Each group has one hidden pattern, and each of its rows is that pattern with its numbers shuffled. Groups are numbered from 0 in the order they first appear among the rows asked about.
The rows in order, each followed by its group:
 0.565  0.827  1.042  0.508 -1.081  0.978  0.755 -1.151 -1.264 -0.991  1.095 -0.053 -1.754 -1.286 -0.876  0.541 -1.249 -1.557  0.932  0.841  1.004  0.702  0.467  0.775 0
 0.455  0.932  1.088 -1.879  0.382  0.116  0.614 -1.469  0.584 -1.114 -0.717  1.047 -1.281 -1.041 -1.217 -1.451  0.865  0.897 -1.605  0.951  0.707  0.990  0.997  0.387 0
-1.967 -0.867  0.841 -0.948  1.063  0.726  0.659  1.294 -0.205  0.675 -1.320 -0.759  0.741  0.521  0.682  1.206 -0.894  0.601 -1.084 -0.114  0.272  0.668  0.832 -2.411 1
 0.941  1.125  0.432  0.643 -1.358 -0.699  0.986 -1.320 -1.336  0.820 -0.920 -1.793  0.412  0.913  0.907  1.006  0.548  1.278 -1.351  0.456  0.759 -0.963 -1.417  0.067 0
-0.921 -0.964  0.524  1.340  0.004 -0.948  0.025 -1.452  0.119 -0.500  1.186  2.300  0.611 -0.945 -1.030 -0.024  0.994 -0.735  1.075  1.045 -1.088 -0.819 -0.795  1.080 2
 1.015 -1.196 -0.693  1.035  1.013  0.661  0.867 -0.983  0.047 -0.965 -1.408 -1.148  0.749  0.806  0.407 -1.422  0.570 -1.287  0.658  1.010 -1.432  0.626  1.102  0.772 0
 0.856 -1.334  0.954  0.930  0.995 -1.532 -0.992 -1.530  1.043  0.759 -1.167  0.362 -0.717 -1.359  0.549  0.614  0.575 -1.059  0.647  1.034 -1.286  1.085  0.223  0.881 0
-0.950  1.174  0.616 -0.854  0.171  1.030 -0.037 -1.279 -0.820  2.261  1.003 -1.009  1.122  1.106 -0.079 -0.653 -1.158 -0.804  0.512 -1.416 -0.698  1.299 -0.128 -0.991 2
-0.017 -0.757  1.044 -0.618  0.021 -0.866 -0.019 -1.188 -0.721 -0.726  1.490  0.097 -1.133 -1.076  0.634  1.129  0.335 -0.701  0.973 -1.159  1.373 -1.365  2.341  1.502 2
 0.356 -2.063  0.787  0.959  0.662  1.468 -0.495  1.356 -0.661  0.448 -0.227 -0.205  0.994  1.283 -2.239  0.369 -0.776 -0.333  0.250 -0.980 -1.298  1.220  0.213 -0.890 3
-2.375 -0.294  1.342 -0.886  0.802  0.518  0.827 -1.057 -0.863  0.393  1.035  1.364  0.689 -0.688 -1.282  0.630  0.077  0.853  0.842  0.126 -1.039 -1.896  0.455  0.554 1
 1.167  0.561 -1.122 -1.392  0.809  0.930  0.885  0.997 -1.170  0.930 -1.446  0.381  0.894  0.884 -0.739  0.329  0.527  0.062 -1.169 -1.255 -1.496 -1.632  0.546  0.894 0
 0.711  1.065 -1.522 -0.784  0.463  0.664 -1.331  0.945 -0.207  0.949  0.926  1.050 -1.227  0.992 -1.085  0.699 -1.043 -1.697  0.448  1.021  0.756  0.853 -1.031 -1.319 0
-1.094  0.646  0.559 -1.082  0.797 -1.007  0.129  1.089  1.055 -1.132  0.326  0.998 -1.452 -1.429 -1.289  0.615  0.888  0.832  0.989  0.948  0.648 -0.831 -1.459  0.844 0
 0.830 -1.091  0.703  0.997 -1.129 -1.561 -1.581  1.055 -1.627  1.159 -1.368  0.165  0.978  0.829  0.562  0.568  0.832  0.569 -1.370  1.089 -0.686  0.751 -1.052  0.465 0
 0.032  0.536  0.891  0.884 -1.391  1.312  0.724  0.564 -0.971  0.900  0.837  0.960 -1.441  0.450  0.819 -0.826 -1.300 -1.278 -1.170 -1.376 -1.522  0.571  1.089  0.877 0
 0.403 -0.528  0.489 -1.333 -0.232 -0.480  1.350 -0.667  0.508 -0.609  0.329  1.338  0.125  0.706 -2.031  1.337  1.039 -0.275 -1.069  1.128  0.437  0.553 -2.382 -0.209 3
-1.267  0.973 -0.986 -1.302  0.770  0.817  0.642 -1.669 -1.676  0.404  0.581 -1.216  0.270  0.984  1.088  0.931  0.509  0.902 -0.983 -1.054  0.458  0.906 -0.859  1.076 0
 0.260  0.187  0.353 -0.821 -0.602 -0.458 -0.241  1.369 -0.627 -0.302  0.434  0.877  0.495  0.347 -2.320  1.327 -2.066 -0.105  1.365  0.558 -1.305  1.469 -0.944  1.063 3
 2.293 -0.994 -0.335 -0.846  1.279  1.136 -0.888  0.485  0.583  0.070  0.036  0.953  1.358  0.101 -0.885  1.080  1.356 -1.201 -0.065 -1.227 -1.132 -0.900 -0.883 -0.872 2
 0.709  0.559  0.068  0.726  1.253 -1.183 -1.458  0.591 -1.066 -0.900  0.858  0.841  0.772  0.557 -0.946 -1.412  1.200  0.280  0.993  0.896 -1.449  1.075 -1.308 -1.381 0
-1.242  0.984  0.026 -0.810  0.736  2.177 -0.169 -0.166 -0.923 -0.776  0.355 -0.661  0.966  0.107 -1.359  1.328 -0.900 -0.727  1.193 -1.019 -0.618 -0.947  0.988  1.236 2
-1.727  0.832  0.374 -1.178 -0.821 -0.994  0.841  0.756  1.028  0.482  0.592 -1.465 -1.517  0.662 -1.376  0.809  1.004  0.550 -1.238  1.036  0.031  0.966 -0.949  0.742 0
-1.219 -0.751  1.023 -1.431  0.503  0.952  0.326  0.803  0.901  0.777 -1.268 -1.175 -1.481  1.105  0.722  1.040  0.993 -1.124 -1.407  0.587 -0.075  0.613 -1.090  0.419 0
 0.691  0.643 -1.135  0.957 -1.687  0.895  0.019  0.825  0.974  0.910 -0.727  1.007  0.986 -1.266 -1.126 -1.290  0.499  1.090 -1.295 -0.978  1.020  0.414 -1.581  0.662 0
-1.101  0.904 -1.134  0.741  0.606  0.446  0.122 -1.436 -0.831  0.683 -1.541  0.811  0.738  0.946 -1.297 -1.270  0.504 -1.147  0.620  1.106  0.915  0.962 -1.523  1.021 0
 0.912  0.492  0.828  0.485 -1.821  0.321 -1.189  1.000 -1.372 -1.089  0.867  0.912  0.924  0.923 -0.833  0.787 -1.127  0.624  0.187  0.892 -1.188 -1.414  0.421 -1.215 0
-0.988 -0.697  1.132 -1.187  0.898  1.428 -0.634  1.247 -1.118 -0.911  2.311 -0.651  0.488 -0.545 -0.874 -1.252  0.053  0.113 -1.095  1.209  1.113  0.151  0.010  0.658 2
 1.034  1.096  1.064 -1.475 -1.585  0.972 -1.455  0.888 -1.337 -1.175  0.742 -1.214  1.008  0.994  0.640 -1.156  0.659 -0.012  0.858  0.349  0.568 -0.874  0.490 -0.789 0
 0.652  0.829 -1.359 -1.435  0.526 -1.292  1.015  1.218  0.856 -1.053  0.570  0.581  0.566 -0.007 -1.623  0.677 -1.581 -0.710  0.804 -1.212  0.987  0.838 -1.126  1.077 0
-0.154 -0.499  0.540  1.210  0.865  0.281 -0.413 -2.142  0.574  1.319 -0.764 -2.052  1.425  1.231  0.221  0.714  0.094 -1.529 -0.837 -0.741 -0.440  0.281  0.659 -0.423 3
 0.569 -0.915  0.200  0.549  0.699  0.827  1.144  0.247  1.010  0.711  0.621  0.610 -2.406 -0.951  1.234 -0.876 -0.842 -1.384  0.925  0.712 -0.216 -1.590  0.707 -1.228 1
-0.157 -0.889 -0.804 -0.793  0.953  0.509 -0.760 -0.746  1.057  1.467 -0.771 -0.648  0.244 -1.040 -0.928 -0.085  0.558 -1.261 -1.382  1.247  1.051  1.268 -0.015  2.129 2
 1.226  0.122 -1.026 -0.788 -0.691  1.160  1.524  2.204  0.032 -0.838 -0.002 -0.886 -0.990 -0.826  0.764 -0.372  0.483 -1.238 -1.131  1.181 -1.113  1.069 -0.012  0.788 2
 1.175  1.062 -1.195 -0.755  0.666 -1.223  1.237 -1.135  0.502  2.272  1.387 -0.521 -0.747 -0.957 -1.052  0.157  1.275 -0.795  0.049  0.075 -0.922 -0.109 -0.917  0.792 2
 1.084  0.159  0.968 -1.007  0.123 -0.089 -0.701 -0.243  1.244 -0.981 -0.845 -1.185 -0.654  0.275  2.296 -1.202  1.203  0.811 -1.110  1.112 -1.333 -0.549  1.215 -0.643 2
 2.193 -1.178 -1.431  0.411  0.038 -0.020 -0.990 -0.722 -0.029  1.073 -0.987 -0.829  0.020  1.184 -0.618  0.772  1.235 -0.767  1.349  0.571  1.008 -0.746 -1.129 -1.099 2
-0.567 -0.947  2.340 -0.836  0.046 -0.947  1.178 -0.767 -0.930  0.095 -1.033 -0.848  1.240  1.073  0.467  0.167  1.367 -1.339  0.682  1.401  1.058 -0.093 -1.113 -0.798 2
 1.189  0.814  0.752 -1.077 -1.766  0.711 -0.065 -2.382  0.669  0.747 -0.845  0.759  0.633  0.373  0.750  1.093 -0.418 -1.251  0.188 -0.842  1.244 -0.978  0.747 -0.758 1
-0.210  0.707  0.782  0.236  0.495 -1.400  0.671 -1.037  0.689  0.820  0.537  0.864 -1.243  0.100  0.676 -0.739  0.880 -1.885  1.344 -2.300  0.733 -0.889 -0.879  1.352 1
 0.591 -1.441 -1.014  0.509  0.373  0.948  0.947  0.546  0.930  0.970 -1.384  1.045  0.346 -0.665 -1.816  0.937 -1.028 -1.501  1.056  1.040  0.185  0.881 -1.114 -1.316 0
 0.558 -1.064 -0.718 -1.137  1.026 -1.088  0.362  0.825  1.033 -1.526  0.977 -1.287  0.905  0.895 -1.324  0.988  0.528  0.547  0.717  0.158  1.225  0.982 -1.725 -1.163 0
 0.957 -1.374 -1.079 -1.449  0.389 -0.763  0.908  1.040 -0.993 -1.627  1.148  0.986 -1.352  0.779  0.540  1.107  0.682  0.828  0.588 -1.252  0.022  0.724  0.312 -1.506 0
 0.791  1.023  0.770 -0.890  0.580 -1.089 -1.020 -1.092  0.544  0.981  0.836 -1.347 -1.321  0.756 -1.560  0.807  0.601  0.118 -0.795  1.166  0.656  1.102 -1.681  0.346 0
-1.895  1.449 -0.882  0.857  0.625 -0.905  0.059  0.546 -0.309  0.742 -1.236 -2.358  0.748 -1.385  1.348 -0.895  0.602  0.633  0.487  0.744 -0.896  0.583  0.767  0.186 1
 0.721  0.719 -1.025  0.065 -1.086  0.768 -2.324  0.687  0.425 -0.717  0.839  1.227  0.640 -1.177  0.586 -0.784  0.889  0.798  0.161 -1.909  1.309 -0.650 -0.157  0.550 1
-1.452  1.351  0.504  0.681 -0.296 -0.362 -0.962  0.254 -2.148  1.376 -0.571 -2.452 -0.770  0.483 -0.629  0.469  0.244 -0.936  1.369  0.998  1.297 -0.587  0.707  0.278 3
 0.909  0.718  0.794 -0.821  1.031 -1.489 -1.467 -0.083 -1.820  0.658  0.828  0.458 -1.170  0.548 -1.388  0.805  0.936  1.027 -1.312  0.619  0.841 -1.601  0.873 -1.076 0
 0.388  0.778  1.112 -1.018  1.243 -1.133 -1.288 -0.785  0.953  0.956  1.248 -1.207  0.114  0.786 -1.639 -1.050 -1.444  0.750  0.658 -1.485  0.733  0.934  0.483  0.533 0
-1.047  0.691  0.592 -0.995  0.812 -1.128 -1.607  0.464  0.848 -1.326  0.910  0.667 -1.509 -0.858  0.873  1.137 -1.537  0.930  1.180  0.074  0.606  1.081  0.801 -1.369 0
 0.150  0.009 -0.976  0.732  0.690 -0.923  0.708  0.193 -0.809  0.584  0.713  0.844 -0.077  1.370  0.694  0.564 -1.209  1.231 -1.064 -1.189 -1.908  0.961 -2.424  0.956 1
-0.835  0.766 -1.040  1.046  0.906  0.472  0.971 -1.183  1.121 -0.893  0.748 -1.631  0.239  1.076 -1.254  0.336  1.105 -1.454  0.501 -1.084  0.897  0.691 -1.597  0.504 0
-2.404  0.880 -1.334  1.310  1.137  0.050 -1.248  0.678  0.657  0.169  0.861 -0.269  0.823  0.676 -0.990 -0.858  0.452  0.624 -1.836  0.464 -0.753  0.760 -0.713  0.870 1
-1.136  0.931 -1.445  0.815 -1.649  0.582 -1.262  0.898  0.944  1.039 -1.256  0.741 -1.353 -1.111  0.984  0.125  0.445  1.030  0.536  0.517  0.576  0.829 -0.677 -1.337 0
 0.136  0.529 -0.516  0.536 -0.365 -0.148  0.226 -0.560  1.431 -0.268  0.724 -1.957  0.214  0.523  0.841  1.311 -0.753  1.359 -2.257 -0.838  1.225  0.164 -0.890 -1.392 3
 0.836  0.766  0.846  1.028 -1.060 -0.724  0.534 -1.454 -1.621 -1.221 -0.019  0.571  0.835 -1.218  0.694 -1.332  1.094 -1.316  1.132  0.612  0.925 -1.313  1.006  0.455 0
 1.135  1.093 -1.272 -1.060 -1.499  0.929  0.983 -1.417  0.881  0.835  0.533 -1.201  0.268  0.883  0.418 -1.599 -0.823  0.654  0.569  0.802 -1.001  0.006  0.530 -1.090 0
 0.988  0.841  0.751 -1.222  0.420 -1.032  0.520  0.807  1.156 -1.614  0.994 -1.504  0.358 -1.228 -0.609  0.653  0.294 -1.114  0.553  0.740 -1.409 -1.635  0.907  0.825 0
-0.812  1.265  0.115 -0.379 -0.707  0.489  0.309  0.599  1.252 -0.188 -0.636  0.257  0.466 -0.422  1.297  0.331  1.360  0.670 -1.333 -0.552  0.803 -2.339 -2.145 -0.339 3
-0.844 -0.557 -1.015  0.047 -1.122  0.071 -0.677  1.066  0.081  0.912 -1.066  1.451  1.209  1.123  1.292 -1.457  2.334 -0.866  0.571  0.674 -0.824 -0.104 -0.907 -0.900 2
 0.818  1.158  0.817 -1.202 -0.843  0.977  0.192  1.158  0.384 -1.436 -1.448  0.988  0.928  0.588 -1.439 -1.399 -1.565  0.818  0.888  0.867 -1.269  0.497  0.498 -1.074 0
 0.316 -2.382  0.845 -0.524  1.396 -1.064 -2.141  0.456  0.363  0.422  0.205 -0.728  0.555 -0.332 -0.220 -0.535  1.311  1.454 -0.773 -1.282  0.997 -0.314  0.716  1.138 3
 2.455 -1.428  0.791 -1.077 -1.365  0.081  0.505  1.332 -0.842 -1.226 -0.923 -0.263 -0.787  0.162  1.334 -0.952  1.159 -0.011  0.638  1.135  1.245 -0.366 -0.891 -0.973 2
-1.117  1.085  0.461  0.232 -1.636 -0.816  0.581  0.873  0.916 -1.367  1.049 -1.131  0.564 -1.355 -1.341  0.318 -1.521  0.609  1.082 -1.139  0.955  0.782  0.853  0.763 0
-1.149 -0.732 -0.036 -1.401  1.404 -1.050 -1.052  1.051 -0.058 -1.041 -0.021  1.278 -0.867  1.204  0.609  0.061  2.217  0.403 -0.943  0.959 -0.646  1.157 -0.726 -0.980 2
-0.668 -0.075 -0.050  1.135  1.038 -0.931  1.058 -0.983 -1.231 -0.777  1.079 -0.883  1.294  0.915  0.758  2.383 -1.499  0.435 -0.039  0.039 -0.996 -1.039 -0.700 -0.859 2
-0.773 -1.448 -1.018 -2.175  0.596  1.112  0.285  0.201  0.460  1.355  0.598  0.182 -2.061  1.478 -0.296  0.841  1.366  0.590 -0.836  0.957 -0.320 -0.285 -0.302 -0.554 3
-1.288  0.808 -0.860  0.654  0.185 -2.315  0.600  0.773  0.650 -1.247  0.500 -1.752  0.720  0.690 -0.744  1.263  0.887  1.022 -0.786 -1.027 -0.131  1.226 -0.026  0.872 1
 1.039  1.584 -2.432 -1.322  0.191 -0.158 -0.731  0.140 -0.470  1.391  0.689 -0.509  0.475  1.369 -0.664 -1.972 -0.212 -0.629  0.406  1.400  0.615  0.284  0.398 -0.337 3
-1.306  1.339  1.258  0.577 -1.155  1.325 -0.703 -0.567 -0.187  0.995 -0.848  0.015 -0.906  2.202 -0.697  0.242 -0.978 -1.043 -0.930 -0.046  0.569  1.084 -1.031  0.987 2
 0.592 -0.961 -1.385  1.154 -0.125  1.283  0.087 -0.590 -1.059  1.054  0.986  0.689  1.115 -0.756 -1.193  0.033 -0.806 -0.943  2.310 -0.119 -0.625 -0.855  1.315 -0.885 2
 0.998 -1.390  0.961  0.587  0.588  0.303  1.041  0.687  0.735 -0.929 -1.448  0.846 -0.984 -0.812 -1.109 -1.417  0.126  0.985  0.895  0.578 -1.559  0.856 -1.692  0.517 0
-0.743  0.020  2.349 -0.805 -0.630 -0.153  0.999  0.504 -1.136 -0.974 -1.132  0.548  1.264 -0.324  1.100  0.052 -0.886 -1.654  0.948  1.296 -1.009  1.192 -0.089 -0.849 2
 1.045  1.095 -0.766 -0.894  1.430 -0.066 -1.269  0.150  0.400 -0.924 -1.004 -0.685  1.279 -0.021  1.229 -0.505  0.945  0.689  0.107 -0.928 -1.041  2.241 -0.686 -0.948 2
 0.608  0.727 -0.796  0.802 -0.265  1.228  0.159  0.929  0.187  0.786 -1.038  0.579  0.605 -1.934 -2.415  1.130 -0.746  0.684 -1.318  0.717  0.464  0.733 -0.821 -1.106 1
-1.259  1.208  1.203  1.162  0.731  1.284 -0.876  0.154  0.374 -0.954  2.206 -0.968 -0.384  0.058  1.170 -0.842  0.109 -0.080 -0.976 -0.715  0.820 -0.879 -1.169 -1.445 2
 0.297  0.195 -2.022 -1.405  0.374  1.238  0.419 -0.299 -0.211 -0.332  0.573 -0.387 -0.735  0.650 -0.649 -2.253  1.550 -0.911  0.237  0.976  0.544  1.307 -1.014  1.444 3
-1.403  0.230  0.771 -0.242 -2.451 -0.222  1.294  1.075  0.540 -0.726 -2.018  0.451 -0.534  0.471 -0.225 -1.091  1.359  0.693 -0.479 -0.835  0.302  0.312  1.199  1.397 3
-1.393 -0.810  0.929 -1.587 -1.137  0.966  0.687  1.110 -1.345  0.271  0.392  0.954  0.467 -1.009  1.166 -1.657  0.693  0.793  1.097  0.566 -1.191 -1.142  0.624  0.779 0
 0.712  0.533 -0.825 -0.900  1.341  0.749  1.242  0.038 -0.892  0.781 -0.987  0.874 -1.246 -0.225  0.718 -1.373  0.940  0.876 -2.367 -1.821  0.571  0.758  0.213  0.677 1
 0.392  1.356 -1.054 -0.871 -0.106 -2.268 -0.808  0.026  1.340  0.850 -1.700  0.831  0.629  0.957  0.582  0.804 -0.698 -1.498  0.800  0.312  0.619  0.637 -0.703  0.887 1
 0.804 -1.127 -1.582  0.383 -1.126 -1.081  0.959  1.144 -1.488 -1.631  0.934  0.468 -1.291  0.783 -1.229  0.745  0.980  0.880  0.587  1.045  0.346  0.168 -0.750  0.565 0
 0.049 -0.611  0.175  1.257 -0.681 -0.925 -1.374 -0.945  0.449 -0.815  1.291 -0.663 -0.924  0.045  0.851  0.091 -0.761  0.653 -0.912  1.352 -0.907  2.164  1.007  1.242 2
-0.977 -0.900 -0.412  1.215  1.202 -0.944 -0.965  0.254 -0.853 -0.021 -1.383 -0.659  0.082  1.093  1.122  0.023  1.152 -1.050  0.879  2.300 -0.941 -0.866  0.074  0.803 2
 1.205  1.058 -1.288 -0.030  1.162  0.254  0.796 -0.725 -1.004 -0.979 -0.750  1.367  0.660 -1.172  1.246  0.022 -0.457 -0.751 -0.105 -0.143 -1.000 -1.090 -0.756  2.275 2
-1.137  0.766 -1.388  0.649 -1.542  0.886  0.986  0.950 -1.398  0.583  1.149 -0.703 -1.231  0.107  0.823 -1.484  0.922  0.605 -1.274  0.863  0.986  0.503  0.281 -0.990 0
 0.170  1.084  0.955 -1.185  0.919  0.679 -0.708  0.670 -1.529 -1.006  0.536  1.091 -1.635  0.963 -1.150  0.355 -1.386 -1.451  1.157  0.713  1.001  0.939  0.491 -1.355 0
 2.258  1.020  1.369  0.761 -1.033  1.132  0.363 -1.108  1.451  0.951 -0.867 -0.220 -1.336 -0.501 -0.906  0.162  0.063 -0.676 -1.141  1.346 -0.123 -0.901 -0.968 -0.884 2
-1.256  1.113  0.748  0.350  0.926  0.067  0.612  0.842  0.900  0.949  0.654 -1.444  0.743 -1.484 -1.566  0.585 -1.270  0.587  1.064  0.932 -1.016 -0.708 -1.134 -1.196 0
 0.877  0.476 -0.307  0.659  0.606 -2.498 -1.828  0.010  1.432  0.416  0.575 -0.975 -0.050 -1.025 -1.295  0.732 -0.885  0.639  0.703  0.667  0.863 -1.317 -0.782  1.340 1
 0.561 -1.264 -1.327  0.209  0.756  1.129  0.885 -1.213  0.512  0.903  0.938 -1.496  0.946 -1.356  0.788  1.098  0.121 -0.924 -1.711 -0.797  0.994  0.617 -0.990  0.611 0
 0.727  0.351 -1.628  1.218  0.807 -1.352  0.623  0.488  0.562 -1.079  0.793 -1.288 -1.636 -1.063  1.038  0.881  0.564  0.119 -1.156  0.880  1.058 -0.698  1.019 -1.106 0
 0.017  1.335 -0.490 -0.648 -0.803 -1.219 -0.028  0.910  1.141 -1.019 -1.070  1.041 -0.827  0.042  1.271  0.362 -1.264 -0.769  1.285  2.220  0.013  0.711 -1.079 -0.924 2
-2.272  0.606 -0.859  0.671 -1.280  0.848  1.055 -1.310 -0.846 -1.818  0.621  0.399 -0.041 -1.034  0.906 -0.820  0.650  0.823 -0.007  1.456 -0.246  1.088  0.825  0.710 1
 1.051 -0.217  0.569  0.775 -0.748 -1.041  0.526 -1.851  0.638  0.612  0.078  0.605 -1.305 -2.234  0.763  1.293 -0.892 -0.016 -1.363  0.698  1.207  0.673  0.874 -0.824 1
 1.031  0.201  0.566  1.088 -1.142 -1.414  0.568 -1.752  0.553 -1.071  0.450 -0.518 -1.093  1.154  1.219  0.877  0.852 -1.217 -1.473  0.946 -1.522  0.853  0.612  0.891 0
-1.060 -1.193 -0.718  0.155  0.780 -1.689  0.559 -1.679  1.179  0.856  0.568 -1.159  0.826  0.497  0.978  0.541  0.693 -1.298 -1.265  0.860  1.102 -1.577  1.030  1.011 0
 1.185  0.504  0.843  2.130 -0.932  1.209  1.315  0.048 -1.140 -1.085 -0.528 -0.941 -0.677 -1.523 -0.104 -0.039 -0.875 -1.029 -0.853  1.036  1.026 -0.855  0.860  0.008 2
-0.899 -0.863 -1.256  0.844 -0.034 -1.156  0.730  1.196  0.396  2.295  0.119 -0.636  1.174  1.169 -0.933 -0.050 -0.147 -1.586  1.189 -0.988 -0.769  1.340 -0.608 -1.073 2
-0.750  0.656 -1.184  0.724  0.701 -0.245  0.657  0.483  0.985 -0.881 -1.820  0.583  0.612  1.338 -2.496  0.139  0.197 -1.195  0.756  0.693  0.382  1.222 -0.773 -1.072 1
-0.746  0.640 -1.019 -1.211 -0.924 -0.002 -0.649 -1.036 -0.020 -0.041  1.197  1.150 -0.621  2.132 -0.953  0.562 -1.327  1.324 -0.984 -0.010  0.937 -1.014  0.863  1.177 2
 0.620  0.728 -0.286 -0.980  0.813  0.686  0.017 -0.867  0.743  0.968  0.495  1.399 -0.864  0.835 -0.840  0.002  0.762 -2.445  0.532 -1.274 -1.776  1.178 -1.427  0.661 1
-0.111 -0.629 -1.389  1.118  1.210  0.760 -0.961 -0.808  1.322  1.059  0.009  0.059 -0.750 -0.771 -0.848  1.239  2.381 -0.916 -1.091 -1.022 -0.067  0.393 -0.859  0.926 2
 1.277 -2.112  1.163 -0.565 -1.207  0.698 -0.366  1.124  0.204  1.324 -0.281  0.652 -0.623  0.204 -0.418 -2.386  0.893  0.186 -0.125  0.471 -0.912  1.297 -0.796  0.448 3
-2.474 -1.161  0.648 -0.820  0.256  0.844  0.913 -1.793  0.434 -0.798  1.309  0.926  0.027  0.407  1.352 -0.601  0.664  0.917  0.654 -1.098 -0.224 -1.302  0.623  0.621 1
-0.486 -0.478  0.454 -2.436 -0.526  0.249  1.293  0.545 -0.923 -2.081  0.370  1.328  0.011  0.733 -0.793  1.391  0.673 -1.316  1.346 -0.221 -0.859  0.996  0.238  0.616 3
-1.744 -0.985 -1.225  0.235 -1.527  1.057  0.669  0.985  0.862  1.261  0.649  0.594 -1.288  0.537  0.727 -1.411  0.802  0.381 -1.053 -1.547 -1.165  0.818  0.944  0.779 0
-1.212 -1.230  0.556  0.801 -1.421  0.702 -0.975  0.786  0.943  0.846  0.427  1.005 -1.515 -1.800  0.670  0.783  0.480  0.898 -1.340  0.503 -0.813  1.069  0.202 -1.105 0
 0.944  0.789  1.079 -0.935  1.170 -1.158 -0.723 -0.087  1.232 -0.817  1.045 -0.841  1.307  0.505  0.064 -1.331 -0.074 -0.470 -0.991 -0.065  2.269 -0.818 -0.816 -0.855 2
 0.674 -0.267  1.402 -1.954 -0.774  0.424 -0.994  0.249 -1.476 -0.681  0.413 -0.244  1.384  0.359  0.206  1.098 -0.537  0.962 -0.517 -0.547  0.304 -2.205  1.215  0.611 3
-0.825  1.067  0.399  0.910  0.750  0.892 -1.407  0.742  0.122 -1.515 -1.269  0.845  0.956  1.086 -1.075  1.285 -1.149 -1.356  0.668 -0.936 -1.302  0.717  0.627  0.523 0
 0.198  0.410 -1.245  0.414  0.366 -1.516 -0.986  0.431 -1.378  0.835  0.717  0.861  1.104  1.054  0.746  1.020  0.992 -1.297  1.054  0.795 -0.772 -1.094 -1.415 -1.563 0
-1.300 -1.440  0.980  0.950 -1.286 -1.551  1.140  0.405  0.938  0.982 -0.819 -1.107  0.893  0.498  0.520 -0.921 -1.544  0.883  1.215  0.590  0.883 -1.221  0.139  0.423 0
-0.915 -0.656  0.637 -0.805 -0.660 -1.161 -1.251  0.971 -0.012  2.420  1.308  0.064 -0.823 -1.067  1.144  1.174  0.373  1.211  1.233 -1.371 -0.931 -0.019 -0.053 -0.777 2
 0.941 -0.324  0.711  1.206  0.059 -0.776  0.015  0.873 -1.258 -0.873 -1.172  0.506 -1.051  0.747  0.764  0.591 -2.333 -1.713  0.848  1.179  0.367 -0.758  0.604  0.647 1
-1.242  0.840 -0.944  1.304  0.068 -0.721  1.187 -0.659 -1.084 -0.937  1.315  0.468 -0.958 -0.811 -0.009  0.672  2.247 -0.079 -0.946 -0.401  1.188 -1.164 -0.091  1.012 2
-1.598  0.821 -0.294  0.476  0.389  0.509 -0.407  0.922 -0.402 -0.733  0.105  0.472  1.444 -2.373 -0.781  0.229  0.511 -0.886  1.493 -0.143 -1.868  1.367  1.348 -0.719 3
-0.956  0.911 -0.890  0.736  0.661  1.379 -0.729  0.211 -0.138  0.551  1.125  0.542 -2.480 -1.908  0.669 -1.170  0.429  0.815 -1.205  0.797 -0.790  0.720  0.140  0.680 1
 2.295  1.257  1.280 -1.171 -0.223 -0.082  1.322 -1.295 -0.607 -0.753 -1.225  0.556  1.157 -0.926 -0.867  0.038  1.104  0.821 -0.509 -0.723 -0.069  0.610 -0.835 -0.979 2
 0.455 -1.400 -0.530 -1.932  1.423 -0.661 -0.513  0.721 -0.256 -2.238  0.292  0.244  0.298 -0.342  1.374 -0.376 -1.093  0.510  0.832  0.572  0.697 -0.670  1.173  1.432 3
-1.069  0.379  0.541  0.515  0.902  0.927 -1.570  0.442  0.543  0.817 -1.273 -1.411  1.038  0.971  0.831 -0.910 -1.217  0.121 -1.118  1.192 -1.657  0.888  1.065 -0.949 0
-0.959  1.095  1.098  0.598 -1.320 -0.724  1.280  0.184  0.022 -1.187  0.020 -0.997 -0.663  1.002 -0.056 -1.044 -0.739 -0.913  1.507  2.275  0.343 -1.088 -0.460  1.210 2
-1.313  0.499 -0.841 -0.016  0.881 -1.257 -2.362  0.033 -0.151  0.610  0.590  0.689  0.773 -0.952  0.655  1.289  0.633  0.648  0.745 -0.855 -0.683  0.652  1.180 -1.924 1
-0.777  1.503  0.656 -1.451 -1.167  0.955  2.265 -0.147  1.005 -0.776 -0.665 -1.126 -0.931  0.142 -0.042  1.106  1.057 -0.799  0.381  1.190 -0.085 -0.990 -1.004 -0.519 2
 0.307 -0.991  1.398  1.155 -1.989 -0.336 -0.347  0.178 -2.337 -0.800 -0.780  1.313  0.356  0.318  0.880  0.721 -0.189 -1.279  0.653  0.411  0.851 -0.275  1.432 -0.331 3
